In the rows, 128 means zero.
R: 3 groups of rows, each row roughly a mix of its group's hidden directions; one row fits no group:
R (75 x 16):
[[131  94 130 125 167 116 161 157 191 131  65 136 128 102 151 143]
 [135 127 154 126 151  94 113  64  80  92 173 110 125 108 142 156]
 [172 144 194 158 132 116 151  59 131 117 129 116 158 125 134 137]
 [150  56 144 136 126 124 166 132 167 138  81 102 143  91 150 131]
 [ 78 133  86 122 159 166  93 181 121 149 125 140  78 140 118 126]
 [101 153  68  92 102 115 101 184 114 123 156 161 135 157 112 125]
 [160 128 198 168 140 178 140  84 141 145 112 105 112 112 129 139]
 [ 88 147  71  80 126 111 105 171  99 111 154 166 114 134 110 124]
 [112  98 129 125 197  83 142 141 160 106  86 153 131  89 144 137]
 [115 158 116 107  89 185 106 132  76 145 171 125  95 151  99 123]
 [108 165 103  76  97 134 124 124  69 113 169 151 104 131  98 104]
 [126  84 156 150 194 106 145 106 155 118  87 119 119  83 152 141]
 [113  74 136 145 196 100 139 113 145 118  93 111 115  84 156 142]
 [136 166 169 136 125 178 114  81  73 138 165 120 104 142 104 122]
 [ 93 130 126 118 159 166 108 105  93 121 152 119  58  93 117 164]
 [154  86 166  92 139 122 167  98 100 118 133 135 169  98 120 181]
 [138 160 170 125 120 168  96 102  63 127 178 140 118 137 100 122]
 [139  99 158 120 185 133 140 165 175 126  74 154 121  94 146 139]
 [145  93 118 150 100 119 152 164 190 147  76 112 147 126 148  90]
 [148 113 191 134 170 183 120 159 145 142 102 164 124 102 115 149]
 [116 162 103 135  79 124 111  88  77 128 183 102 127 162 113 111]
 [ 89 139 111  95 162 177 108 176 107 141 128 168  86 124 100 140]
 [138 154 173 150 113 199 122  93  91 155 154 122 118 140  92 140]
 [126  90  93  96 133  65 148 165 164 102 102 145 154 104 150 136]
 [158 125 175 126 106 136 165  56 122 109 139 110 122  83 121 161]
 [ 81 154  96 134 171 157  79 168 111 144 136 144  87 157 120 121]
 [ 94  93 122 128 165 181 123 139 129 145 109 114  61  89 124 153]
 [146 108 185 130 176 173 139 152 159 141  86 156 121  98 124 151]
 [162  97 176 127 126 112 161  63 118 107 133 105 143  86 137 161]
 [141 112 180 139 185 169 130 155 164 142  81 150 109 103 135 139]
 [ 95 119 141 120 201 147 114 134 122 116 115 152  73  79 122 149]
 [137  86 125  95 151  92 156 167 169 109  89 159 152  90 142 149]
 [ 98  72 109 134 166 161 122 171 149 154  89 113  87 104 139 133]
 [114 192 144 120 130 188 128 110 105 139 148 158  97 137  83 152]
 [155  98 164 163 157  93 158  99 173 121  86 112 156 105 156 132]
 [156 117 180 156 115 176 146  68 109 151 128  81 111 124 129 123]
 [139  64 136 146 140 110 168  88 124 144  98  71 145 122 158 116]
 [ 80 143  95 129 176 158  82 175 112 148 131 145  90 154 121 124]
 [134 154 150 130  91 164  99 109  67 133 187 137 138 142  90 131]
 [159 132 169 110  89 146 178  72 124 116 135 127 133  88 105 164]
 [145 104 176 129 179 162 138 159 167 138  81 156 121  96 130 148]
 [118  72 130 170 175 103 114 110 149 121 112  86 114  96 167 153]
 [135 154 158 137  95 177 104 104  73 141 179 133 133 143  88 135]
 [123  85 125 174 127 169  99 119 121 162 138  61 105 140 150 152]
 [150 117 178 185 133 176 112  91 141 147 128  83 105 119 140 152]
 [126 163 148 164 106 186 105  94  92 156 161 105 110 158 102 122]
 [112 154  85  92  78 153 113 158  86 143 165 137 125 169 103 114]
 [150 188 149 117 100 104 129  81  94 102 174 146 158 150 111 135]
 [150 109 186 179 152 159 130  82 145 138 113  90 108 103 143 146]
 [109 161  94 156  86 127  91 107  93 136 175  97 120 171 122 100]
 [ 79 159  86 111 140 165  93 163 106 138 146 148  75 139 105 131]
 [104 108 137 141 205 131 112 156 161 121  96 153 101  91 136 160]
 [134 162 109 114  55 138 114 111  85 127 181 111 127 159 113 110]
 [136 158 158 129  97 171 108  95  67 135 181 132 130 141  91 132]
 [143 101 168 123 184 146 142 161 172 131  75 155 120  95 139 144]
 [153  81 167 160 147 125 166  81 141 142  92  83 142 113 153 124]
 [120 175  81 131  68 113 113 162 153 127 134 137 126 161 123  77]
 [137  87 168 169 157 171 133  91 129 154 110  78 102 111 144 145]
 [177 122 172 156 115  84 151  84 148 115 119 108 179 130 151 114]
 [123 112 121 133 180 108 157 134 184 128  65 114 101 115 168 120]
 [124 108 114 134 159 113 179 120 188 137  64 105 114 117 158 135]
 [173 123 173 114 111  97 164  77 112 107 143 130 184 119 126 152]
 [159  96 175 152 133 121 171  64 130 133 102  86 139 110 146 115]
 [129 162 152  96 144 136 127  91  68 112 175 156 139 133  99 173]
 [133  75 138 161 155 141 141 156 177 157  68 106 128 118 152 112]
 [171 134 163 172 101  92 142 108 189 112 110 124 169 114 143 122]
 [115 182 112 115 133 110  89 175 153  96 147 192 123 123 112 144]
 [152  81 161 172 150 113 152  92 158 137  93  84 146 113 160 134]
 [127  85 102 117 136  89 129 192 178 117  97 154 158 107 143 139]
 [ 93 145 103 100 176 134  90 165  79 133 155 164 131 164 113 145]
 [132  86 143 143 178  76 156 108 161 111  86 121 145  92 156 130]
 [112 155  83 135  74 106 127  85  93 127 170  91 132 163 123 112]
 [ 84 123 101 139 168 178 101 174 138 157 106 132  73 131 123 124]
 [130 159 139 102 131 106 114  82  67  95 187 141 136 130 116 159]
 [138 104 171 103 170 132 143  87  79 116 148 135 145 105 119 187]]

which group is each row in? (one row of each group first):
[145 107 162 176 169 140 126 147 192 144  85 126 143 121 148 158] | H
[133  86 123 112 156 101 138 185 180 117  85 158 148  97 145 142] | V
[ 82 153  84 133 148 160  87 179 128 148 127 141  82 153 118 109] | N

[130 161 131 109  67 160 154  86 125 113 151 125  85  89  97 147] | N
[130 183 160 124 140 137 116  70  81 109 175 141 119 134 107 157] | N
[105 158 113  99 149 113  91 115  63 104 186 147 122 143 116 152] | N
[149  79 155 170 148 103 149  84 151 129 102  79 143 109 163 132] | H
[121 147 108 141  63 140  99 119  85 136 187 121 152 157  96 128] | V
[131 182 161 128 116 193 101 119 106 129 159 148  83 122  96 137] | H
